A hidden rule labels the rows of this table. It goes by one to three of the table's principal directions, not those with the most spread.
[  5.  47.  19.  10. -19.  21. -26.   1. -29. -15.  18. -13. -80.  25.  -1. -15.  72.  12. -34.
  36.  15.  36. -45.   3. -42. -24.  29. -16.] 3
[-27.  24. -18.   0.  22.  33.   7. -19.  17. -21.   2.  -3. -45.   3. -10.  12.  -7. -31. -59.
 -16.   6.  16. -12.  10.   9. -46. -19. -25.] 1
[-21.   4.  13.  12.   7.  51.   8.   7. -15.  -2. -22.  -1.  12.  -5.  -8.   0.  23.  -6.  -6.
  18.  17.  -1. -28. -10. -32.   0.  25.   7.] 3
[-41. -40. -26.  -3.  11.   1.  50. -29.  53.   1.  -3. -19.  92. -49.   6.  -7. -85. -10.  36.
 -66.  10. -26.  18.  -4.  27. -17. -22.  -8.] 3
[  4.  16.   4. -13. -10. -47.  31. -17.  10.  -7.  18.  27.  20.  -2.  -4.   1. -51. -20.  -4.
 -39.  -8.   6.  28. -23.  31.  -3. -15.   5.] 2
[ 25. -66. -16. -13.  23.   0. -53.  -2. -11.   6.  11. -22.  -8.  16.   8. -15.  13.  33.  64.
  -2. -46. -22.   4.  36.  48.  33.  -4.   9.] 1
[-16. -34.  13.  21.  18.  25. -20.  -2. -51.  -9.   3.  27. -45.  10.   9.  40.  35. -40. -21.
   2. -27.   2.   1. -16.  25.  -4.  -5. -17.] 2
[ -4. -25. -26. -15. -14. -25.  21.   8.  44.  14. -18. -13.  45. -16. -10.   2. -45.  13.  10.
 -11.  -3. -25.  25.   8.  15.   7. -29.  -8.] 2
[ 32. -36.  -1.  -8.  -1. -32. -17. -27. -26.   7.   6.   3.  29.   1.  42. -12.   2.  13.  57.
   5. -22.   0.  16. -11.  19.  28.   9.  31.] 2
[ 46.  -6.   4. -20. -12. -37.  -8. -11. -52.   8. -12.  30.  16.  23.  23.  -2.  19.  -5.   0.
  33. -19.  10.  12. -39.  13.  33.  19.  42.] 2
[  2.  -4.  29.  11.  17.  50. -55. -24. -74.   1.  18.  -2. -63.  11.  44.  -1.  70. -14.  21.
  17. -26.  15. -34.  12. -27.  12.  25.  30.] 2
[ 39. -36.  17.  20. -33.  -5. -11.  56.  33. -11.  -8.  -5. -17.  35. -39.  10.  83.  72.  45.
  35.  17. -13. -12.   8.  13.  32.  37. -52.] 2
[-29. -40. -12.   2.  28.  31. -17.   3.  25.   9.  16. -30.   6. -23.  -3.  -2. -26.   5.  43.
 -47. -17. -34.   1.  47.  20.   3. -22.  -9.] 3
[-26.  -6.  17.  27.  22.  11. -21. -36. -10.   1.  44.  -7. -30. -32.  56.  11.  -9. -28.  39.
 -49. -11.   6.   9.  25.  -9. -19. -19.   0.] 2
[-16.   9. -18.   0.  24.  24. -27.  30.  15.  10.   3. -20. -42.  -1. -25.   7.  -4.  -3. -36.
   1.  -5. -15.  -2.  45.  -4. -13. -27. -17.] 2
[ 88. -10.  16.  -8. -48. -59. -19.  28. -40.  -4. -26.  30.  -7.  62.  -4.  -4.  90.  55.  12.
  95.  -1.  22.   1. -46.   7.  52.  51.   9.] 2
[-16.  15.  21.   9.  14.   2.  25. -34. -25. -11.  -3.  37.  22. -12.  25.  13. -30. -44.  -1.
 -14.  -3.  19.  14. -35.  -3.  -6.  -1.  27.] 2
[ -2.  68.   8.   8.  17.   2. -32. -15. -52.  -1.  23.  10. -79.   8.  26.   2.  18. -41. -71.
  25.   1.  42.  -9.   2. -39. -35.  -7.  15.] 2
[ -8. -44. -16.  -3.  28.   6.  24. -22.  19.   3. -11.  -2.  89. -28.  12.  -7. -52.  -3.  51.
 -37.   3. -25.  16.  -9.  31.  12.   2.  21.] 2
[-32. -12.   4.  18.   6.  30.   0.   9.  19.   4.  12. -30.  11. -26.  -4.  -9.  -5.  11.  26.
 -23.  14. -15. -15.  23. -19. -11.   2. -18.] 1
[-30. -22. -17.  -3.  18.   8.   6.   8.  24.  19.  -3. -14.  32. -32.  -3.   6. -55. -14.   8.
 -33.  -9. -32.  19.  25.   6.   0. -35.   3.] 3
[   2.   43.   12.    5.   15.   26.  -44.  -38. -110.  -11.    1.   25. -101.   30.   44.   13.
   67.  -59.  -88.   61.  -21.   56.  -28.  -30.  -34.  -29.   10.   27.] 2
[ 19. -46.  10. -28. -19.  13.  36. -28.   2.  -7. -36.  33.  57.  14.   3.  13.   2.   1.  52.
 -14. -26. -17.   4. -36.  40.  51.  18.  33.] 1
[-18.  16.  -6. -14. -15. -21.  54. -22.  44.  -1.   1.   2.  61. -27.  -2.  -9. -70. -10.   8.
 -46.  15.  -5.  16. -14.   4. -11. -14.   6.] 2
[-25.  33. -27.   0.  11.   7.  19.  32.  79.   3.  -4. -36.  15. -19. -46. -15. -51.  21. -27.
 -14.  36. -14.   1.  41. -16. -31. -24. -32.] 2
[-24.  15. -34. -20.  17.  14.  12.  -7.  15.   3. -28.  -9.   5.  -6. -17.  -2. -47. -22. -56.
   9.  -5.  -1.   4.   8.  -2. -23. -33.   6.] 3
[-40. -33. -38.   1.  61.  65. -17.  -1.  23.  -4. -11. -31.  -3. -14. -20.   2. -29. -13. -14.
 -20.  -9. -23. -11.  43.  25. -25. -25. -16.] 2
[-37.  -7.  -5.  27.  26.  42.   7.   4.  -6.  -1.   0. -10.   9. -27.   3.  13.   3. -27. -24.
 -14.  26.  -7. -14.  -2. -14. -29.   6. -19.] 2
[ 44. -43.  10.  17. -22. -20. -35.  19. -12.   5.  16.  -7. -26.  17.  22.  11.  81.  38.  46.
  18.  -1.  -8.  -2.   7.  13.  27.  25. -23.] 1
[ -9. -22.   1.  -8.  -7. -14.  21.  -8.  -1.  -7.  -5.  19.  18.   3. -11.   9. -27. -12.   4.
 -17. -21.  -5.  16. -21.  33.   6. -13.  -4.] 3
[ 33. -27.  -7. -10.  11.  -7. -27.  -5.  -6.   0.  10. -15.  14.  13.   7. -27.  15.  35.  50.
   5. -10.  -5.  -6.  12.  22.  22.  22.  15.] 2
[ 11. -26.  -5. -29.   0.  -9.   7.  -6.  17.  14.  -1. -11.  64.  -8.  -6. -29. -41.  25.  63.
 -30. -17. -29.   6.  10.  21.  38.   4.  35.] 3
[-19.  11.   6.  18.  26.  19. -16.  -9. -27.  -2.  12.   3. -27. -10.  17.   9.   2. -29. -20.
  -3.   0.  10.  -3.   4. -14. -20.  -5.   2.] 3
[-30. -52.  -8.   3.  41.   8.   8. -41.  55. -11.  17. -10.  41. -31.  16.   1. -81.  -2.  90.
 -80. -31. -22.  32.  36.  53.   2. -39.  -2.] 2
[ -7.  -7. -18.  -6.  10.  37. -10.  43.  23.  -1. -28. -17. -18.  18. -53.   2.  19.  21. -32.
  29.   4. -17. -18.  24.   2.   1.  -2. -23.] 2
[-25.  37.  -6.   1.   8.  -8.  15. -23.  18. -14.   8.   9. -31.  -6.   0.  11. -42. -33. -44.
 -17.  -2.  23.  14.   3.   0. -39. -36. -13.] 2
[  8.  51.  28.   9. -27. -45.  18. -25. -29. -14.  13.  32. -18.   7.  25.   0.  -1. -20. -23.
  16.   8.  46.  10. -42. -24. -18.   5.   8.] 3
[ -8.  59.  -8.   2. -13. -55.  12. -16.   4.   9.  34.  -4. -13. -23.  25.  -9. -46. -26. -45.
 -19.  19.  24.  20.  -4. -26. -42. -27.  -3.] 3
[-78. -19. -29.   7.  39.  49.  28.  19.  96.  15.   6. -46.  47. -64. -33.   5. -99. -10.  17.
 -90.  13. -56.  13.  68.   5. -27. -57. -32.] 2
[-14.  20. -10.  -4.   6.  41.  -1.   6.   4.   4. -15. -32.  14.  -7. -13. -31.   8.  17. -12.
  21.  25.   0. -36.  11. -40. -11.  22.   9.] 3
[  1.  40.  14.  -5.  -7. -15. -19. -21. -54.   1.   8.  19. -52.  11.  26.   2.   7. -32. -42.
  27. -21.  33.   1. -15. -26. -10. -11.  25.] 1
[-30.  20.  -3.  -7.  -1.   9.  35.   0.   8.  10. -26.  23.  19. -19.  -5.  28. -43. -46. -49.
 -10.   1.  -8.  18. -15. -14.  -7. -30.  12.] 2
[ 14.  31.  12.  20. -10.   2. -26. -19. -31. -12.  12. -11. -53.  11.  35. -11.  60.  10. -12.
  45.  18.  43. -25.  -5. -44. -24.  25.  -5.] 2
[  -4.   13.  -29.  -32.    1.  -56.   29.   -9.   33.   14.  -12.    4.   60.  -17.  -11.  -17.
 -107.   -7.   -9.  -15.  -14.   -8.   45.   -2.   19.    1.  -46.   26.] 1
[ 46.  19.  14. -13. -26. -40. -19. -16. -82.   3. -12.  41. -36.  36.  34.  10.  51. -21. -40.
  63. -23.  35.   5. -50.  -9.  19.  16.  38.] 2
[-10.  70.   9.   4. -15.  -5.   5.   2. -32. -14.  -4.  17. -57.  19. -15.   0.  15. -25. -91.
  44.  14.  44. -15. -26. -38. -38.   0.  -8.] 3
[-47.  36.  16.  26.   8.  52.  35. -13.  14.  -6.   1.  -7.  19. -37.   8.   2.  -8. -28. -15.
 -27.  46.   5. -26.  -7. -51. -35.  16.  -5.] 2
[ 14.  59.   4.   4.  19. -63.   2.  -4. -17.  -8.  27.  38. -22.   8.   2.   3. -47. -36. -51.
  -4.   1.  34.  37. -19.  11. -26. -21.   8.] 1
[ 52. -27. -11.  -9. -35. -52.  -3.  50.  32.   9.  -3.  -5.  13.  25. -31.   0.  33.  58.  20.
  20.   9. -22.  13.   2.  30.  33.  13. -28.] 1
[-13.  34.  23.  15. -13.  33.  -6.   7. -39.  -6.   1.   0. -38.   8.  -4.  -3.  54.  -8. -37.
  30.  19.  21. -39. -16. -47. -16.  31.  -5.] 3
[ -8.   3.   5.   1.  -4.  21.  -5.  22.  21.  -1.   1. -10. -25.   6. -25.   4.  16.  13.  -2.
  -5.   1. -11. -12.  23.  -4.   1.  -2. -19.] 3
[-16.  34.   5.  13.  30.  11. -22. -17. -31.   2.  21.   9. -50. -10.  28.  14.  -6. -47. -39.
  -9.  -6.  18.   5.  12. -19. -27. -19.  10.] 1
[ -3.  30.  13.   4.  13.   4. -20. -28. -22.  -8.  29.   4. -47.   3.  25.  -4.   3. -20.  -5.
 -13. -11.  24.  -5.  11.  -9. -16.  -5.  11.] 2
[ 21. -46.   2. -23. -22. -47.  53.   6.  31.  -3. -23.  35.  96.   6. -28.   3. -52.  16.  52.
 -27. -13. -27.  37. -41.  63.  47.   3.  11.] 3
[-16. -11.  -3.   4.   1.  56. -20.  53.   9.  26. -15. -28. -16.  -9. -24.  12.  42.  12. -13.
   9.  12. -39. -26.  39. -33.  15.   4. -11.] 2
[ 10.  28.  16.   8. -26.   3. -19.   6.  10.   2.  21. -23. -45.   5.  10. -12.  47.  29.  13.
  11.  15.  12. -22.  25. -39.  -4.  14. -13.] 2
[ 24.  47.  42.   0.  -3. -21.   2. -15. -85. -13.  -8.  73. -30.  35.  14.  18.  23. -48. -45.
  42. -19.  44.   8. -63.  -9.  14.  20.  45.] 2
[  6.  29.  13.  11. -14. -11.  -2. -24.   7.   1.  41. -20.  -9. -19.  38. -19.  14.   8.  28.
 -29.  26.  14. -14.  10. -29. -16.  17.   0.] 2
[-22.  -5.  32.  23. -23.  26.  15.  -9. -15.  -5.  11.   1.  -1. -15.  18.   8.  35.  -6.  24.
 -16.  15.   2. -22. -17. -27.  -3.  25. -11.] 3
[-25. -21. -25.  14.   8. -23.  45.  15.  90.   5.  11. -32.  93. -50. -19. -16. -81.  26.  42.
 -59.  44. -33.  24.  17.  15. -20. -14. -35.] 3
[-57.  27.   0.   4.  39.  54.  12. -32. -22.  -2. -17.  15. -12. -25.  15.  20. -43. -70. -51.
 -14. -11.  10.  -2.  -2. -25. -30. -30.  25.] 2
[ -1. -15. -10. -14. -24.  -1.  53.  13.  56. -12. -37.  13.  46.   8. -43.  13. -19.  15.  -3.
  -7.  12. -16.   7. -20.  26.  10.  -2. -21.] 1
[  8. -65. -33. -10.  -4.  15.  -2.  15.  63.   8. -10. -49.  46.  -9. -18. -17.   4.  59.  64.
 -18.   7. -42.  -9.  38.  30.  19.   6. -25.] 2
[-31.  61.  -7.  16.  18.  36.  -8.  -9. -27.  -5.   3. -11. -50.  -9.   9.  -2.  14. -38. -86.
  24.  29.  31. -29.   0. -55. -56.   0.  -6.] 2
[ 41.  73. -10.  -4. -20. -29. -25.  12. -21.   5.   4. -11. -56.  24.  10. -19.  52.  14. -72.
  67.  33.  39. -19.  -2. -51. -24.  20.   2.] 2
[  9.  17. -16.  -1.  -2. -39.   0.  -1.  17.  -3.  20. -15.   1.  -2.  -4. -20. -24.  12. -12.
  -4.  12.  12.   9.   3.   7. -23.  -8. -16.] 3
[-33.  24. -13.   5.  18.   9. -10.   3.  34.  13.  32. -35. -16. -34.   3. -10. -42.  -8.  -7.
 -43.  10. -11.   2.  49. -21. -30. -32. -12.] 2
[ 22. -14.  10.   7.  34.  29. -68. -33. -80.  -8.  21.  -2. -61.  25.  46. -12.  64.  -7.  19.
  28. -31.  25. -26.   7.   2.   6.  27.  29.] 2
[-16.  32.   0.  12.  15.  16. -15. -23.   7.  -5.  33. -24. -35. -17.  26. -13.  -1.  -9.  -3.
 -23.  15.  16. -16.  27. -26. -35.  -3.  -7.] 2
[ 34.  44. -20. -22. -12. -96.   7. -18. -13.   8.  13.  17.  14.   4.  20. -19. -56. -12. -39.
  15.  -3.  30.  41. -27.   7. -14. -23.  24.] 3
[-47. -27. -21.   4.  11.  -3.  61.  -1.  69.   5. -18.  -4.  95. -50. -16.  11. -99. -15.  18.
 -57.  17. -34.  34.  -2.  19. -12. -35. -15.] 3
[ 20.  11.  14.  19. -11.   4. -20.  34. -10. -15.  -5.   0. -44.  33. -26.   0.  67.  32. -16.
  53.  17.  18. -21.  -4. -14.  -1.  29. -30.] 3
[ -7.  14.  18.  14.  20.  47. -42. -17. -70.  -8.  -5.   8. -69.  19.  25.   8.  59. -25. -28.
  47. -18.  30. -29.  -3. -33.  -8.  13.  17.] 3
[ 49. -69. -21. -24.  36. -56.  -9.  -5.  12.  10.   3.  20.  82.   5.   6.  -8. -61.  18.  85.
 -34. -39. -35.  55.   2.  90.  56.  -9.  37.] 2
[ 28. -30. -18. -19.  -8. -49.  24.  16.  51.  -6. -14.  10.  55.  13. -34.  -5. -43.  34.  32.
  -9.  -7. -18.  34.  -6.  55.  25. -10.  -9.] 2
[  7.  18.   1.   1.  22. -10. -20.   4. -27. -11.  10.  15. -35.  21. -14.  -3.  -1. -12. -30.
  16. -12.  19.   4.  -3.  15. -11.  -2.   0.] 3
[ 32.  71.   6. -13. -43. -83.  28.   9. -17.   3. -10.  46. -12.  20.  -3.  10. -16. -20. -79.
  45.  11.  38.  32. -50. -20.  -8. -13.  11.] 2
Here are more rows. What is the label of each one?
[ 20. -57.  -7. -17. -29. -43.  49.  -1.  41.   7. -24.  24.  86. -10.  -1.  20. -35.  12.  51.
 -30.  -8. -33.  40. -29.  51.  41.  -8.   2.]: 1
[-59.  14. -18.  15.  35.  38.  20.   6.  30.  -6.   1. -13.   2. -31. -25.  10. -51. -35. -48.
 -34.  19.  -8.  -2.  17.  -5. -48. -28. -29.]: 3
[ 13.  -8.  15.   9. -17. -21.   1.  26.  -1.   4.   1.  16.  -3.   6.  -7.  18.  19.   6.   6.
   5.   1.  -8.  12.  -8.   5.  18.   3. -12.]: 2
[ 26.  -4.   8.  -5. -34.   6.  -5.  45.  -4.  17. -21.  -1.  -5.  17. -19.  10.  62.  26. -11.
  35.  13. -19. -16.  -4. -20.  32.  25.  -3.]: 2
[ 87.  25.   8. -17. -54. -72. -19.  30. -22.   3.  -9.  16. -24.  55.  -6. -14.  73.  54. -10.
  81.   8.  25.   0. -28.  -8.  35.  38.   7.]: 2
[ 17.  45.  18.  -9. -35. -27.  25.  -5. -27.  -4.  -2.  30.  -6.  15.   0.   1.  17. -15. -42.
  18.  13.  25.  -5. -45. -18.  -2.  20.  12.]: 2
[ 47. -17.   3. -10. -21. -58.  -5.  31. -16.  19.   2.  29.  14.  15.   0.  18.  14.   5.   3.
   8. -10. -17.  32. -19.  28.  39.   3.   9.]: 1
[  4. -38.  -2.  -7.  -7.   1. -22.   1.  15.  12.  20. -28.   0.  -6.   9. -12.   6.  29.  60.
 -28. -19. -25.  -3.  35.  14.  22.  -4.  -2.]: 3
[-71.  74.  13.  36.  39.  49.   4. -47. -19. -28.  22.  -3. -60. -26.  22.  -1. -30. -61. -62.
 -11.  21.  55. -21.   4. -56. -83. -19. -11.]: 3
[-21.   7. -12.  21.   8.  11.  -7.  -7.  47. -11.  21. -25. -46. -15.   8.  13.   1.   1.  -7.
 -25.  14.   5.   1.  39.  -4. -40. -27. -46.]: 1
[ 16. -11.  -8.  -4.  14.   2. -27.   2. -11.  11.  -7.  13. -35.   9.  18.  29.  16. -18. -13.
  10. -24.  -7.  18.  17.  11.  14. -23.  10.]: 1
[-14. -20. -23.   8.  37.  -3.  -9. -28.   7.  -6.  21.  -7.  -2. -18.  23.   6. -36. -25.   2.
 -36.  -9.   0.  17.  14.  33. -27. -26. -11.]: 1
[ 56.   0.   5. -25. -53. -83.  46.  21.  44.   1. -22.  25.  76.  20. -28. -14. -24.  53.  41.
  17.  11.  -5.  32. -37.  24.  46.  15.   8.]: 2
[-61. -17. -23.  32.  46.  81. -21.  16.  53. -13.   1. -55. -38. -21. -28.   3.   0.  10.  -7.
 -14.  18. -13. -28.  65. -12. -49. -22. -60.]: 3
[ 31. -12.  20.  -3. -27. -37.  16. -39. -24. -20.   7.  30.   9.  20.  29.   1.  21.   1.  32.
   0. -11.  26.   6. -46.  27.  12.  23.   9.]: 2
[ 12.   1.  39.   8. -27. -14.  24.  -5. -32. -16. -13.  52.  -1.  21.   2.  25.  27. -15.   4.
  17.  -8.  18.   7. -53.   4.  22.  19.   7.]: 2
[-37.  -3.   4.  -3. -16.  27.  38. -13.  11.  -8. -29.   7.  19. -10. -10.  12. -18. -18. -16.
  -3.   0.   0.  -7. -20. -12.  -9. -10.  -4.]: 3
[ -72.   61.   -4.   19.   48.   52.   16.    0.  -21.  -14.  -13.   20.  -42.  -15.  -25.   25.
  -45.  -82. -119.    1.   11.   23.   -5.   -7.  -30.  -65.  -34.  -10.]: 3
[ -5. -18.  -9.   4. -12. -28.  22. -13.  40.   5.  15. -17.  46. -29.  16.  -9. -37.  14.  43.
 -39.  13. -12.  16.   4.   9.  -5.  -9. -11.]: 3
[ 30.  47.  32.  -5. -37. -32.   9.  -6. -50. -12. -13.  47. -35.  37.   5.   9.  40. -13. -42.
  55.  -5.  43.  -1. -53. -22.   9.  20.  19.]: 3
[ -3. -65.  14.   3.   2.  70. -34. -12. -61.   8. -40.   7. -23.  13.  31.  30.  79. -11.  24.
  41. -40. -14. -25.  -6.  -8.  40.  15.  23.]: 2
[ 33.  34.  18.   9. -16. -48. -11.  -8. -17. -14.  38.   7. -27.  18.  14. -20.  24.  17.   6.
   8.  13.  34.  -3. -15.  -3. -11.  25.  -7.]: 3
[-18.  -6.  12.   4.   4.  71. -15.  26.   7.   0. -17. -18. -28.   9. -29.   2.  45.  17.   7.
  12.   0. -17. -37.  30. -24.  14.  15.  -7.]: 2
[ -1. -24.   1.  -7.  30.  10. -13. -26. -50.  -8. -11.  29.  -2.  14.  13.  10. -10. -33.  -3.
   7. -39.   8.  10. -21.  33.  12.  -6.  29.]: 3
[-58. -51.  -5.  13.  32.  38.  35. -41.  28. -14.  -7.  -3.  59. -41.  12.  10. -68. -27.  49.
 -61. -11. -17.  11.  -2.  29. -14. -23.  -6.]: 3
[  1. -14.  45.  30. -15.  28. -55.   6. -52.   3.  29.  -7. -82.  11.  33.  12.  92.  11.  41.
  18. -20.   9. -27.  21. -34.  17.  20.  -9.]: 3
[ 36. -47.  23.  -4. -34. -17. -30.  20. -20.  24.   9.  -2.  -2.   9.  21.   6.  54.  36.  73.
   5. -26. -27.   4.  10.   4.  60.  15.  13.]: 3
[-22. -28. -14. -11.  42.  48.   0. -44.  -7.  -6. -21.   3.  19. -10.  21.   6. -30. -31.  16.
 -19. -27.  -6.   0.   6.  20.   2. -16.  31.]: 2
[ 28. -14.   3.  -7.   6. -14. -28.   6.  -4.  -7.  -4.  12. -29.  31.  -8.   3.  14.  20.  20.
  24. -31.   5.  13.  13.  26.  23.  -6.   4.]: 2
